500 stands for zero in the data rows.
Here are some numbered points:
459|487|588|408|547|352|494|294|515|483|648|393 0
446|514|604|456|572|395|451|313|504|477|645|366 1
438|518|590|492|586|423|425|294|500|442|644|370 2
452|632|276|478|595|680|710|517|419|355|345|629 3
429|409|567|313|477|319|634|406|498|416|604|511 4
722|161|634|746|  1|627|324|999|796|947|264|778 5
435|569|669|544|588|361|343|391|474|428|673|265 6
468|589|400|372|690|466|562|428|688|528|688|477 7
803|376|228|299|465|283|225|525|545|634|374|545 8
434|551|656|561|547|365|344|406|486|440|673|258 9
434|569|603|489|593|368|404|412|523|468|679|284 10
455|463|447|505|486|446|652|536|453|474|476|414 11
421|608|423|371|678|354|556|435|610|449|723|431 12
428|618|388|369|683|373|637|434|639|494|722|498 13
473|625|332|334|714|414|651|464|695|487|747|490 14
485|614|306|282|744|375|641|469|764|540|783|480 15
688|425|305|343|510|372|290|423|514|571|419|547 16
518|595|411|317|671|492|580|447|755|573|715|478 17
484|537|516|419|576|569|551|470|684|550|660|515 18
496|513|632|438|529|551|523|466|630|539|625|518 19
471|508|628|430|517|506|539|444|615|517|649|538 20
New points follow, each followed by the numbers of its two nearest points above by angle, nearest first.
396|628|437|511|597|624|683|419|365|348|443|555 >> 3 11
460|446|432|510|467|452|678|552|445|477|451|423 >> 11 3
455|645|229|481|594|723|753|545|408|342|300|673 >> 3 11
405|453|591|373|504|371|617|367|459|406|603|534 >> 4 0
445|464|582|350|516|299|637|415|499|416|639|600 >> 4 0
504|601|295|512|573|634|595|510|365|365|322|589 >> 3 11
365|718|621|765|637|773|507|351|273|346|442|579 >> 3 2
360|763|396|622|711|756|692|352|325|361|466|354 >> 3 11
767| 90|670|714|  0|574|289|999|800|999|233|856 >> 5 8
443|410|611|411|425|351|596|492|515|456|588|598 >> 4 20
523|608|194|551|555|733|594|583|360|320|207|653 >> 3 11
531|581|223|450|572|650|623|576|422|381|264|629 >> 3 11
502|335|686|789|255|751|427|651|577|759|381|598 >> 5 19
798| 53|634|722|  0|615|268|999|854|999|205|895 >> 5 8
423|498|594|429|504|407|599|370|429|364|558|610 >> 4 0
450|465|458|517|481|457|661|525|433|458|465|428 >> 11 3
381|732|397|631|699|750|679|392|327|395|449|356 >> 3 11
427|390|557|283|462|315|665|419|507|414|596|540 >> 4 0
751|138|589|719|  0|623|324|999|801|956|225|787 >> 5 8
482|355|685|790|290|756|437|599|556|739|394|576 >> 5 19
725|199|643|610| 89|456|277|933|668|863|341|680 >> 5 8
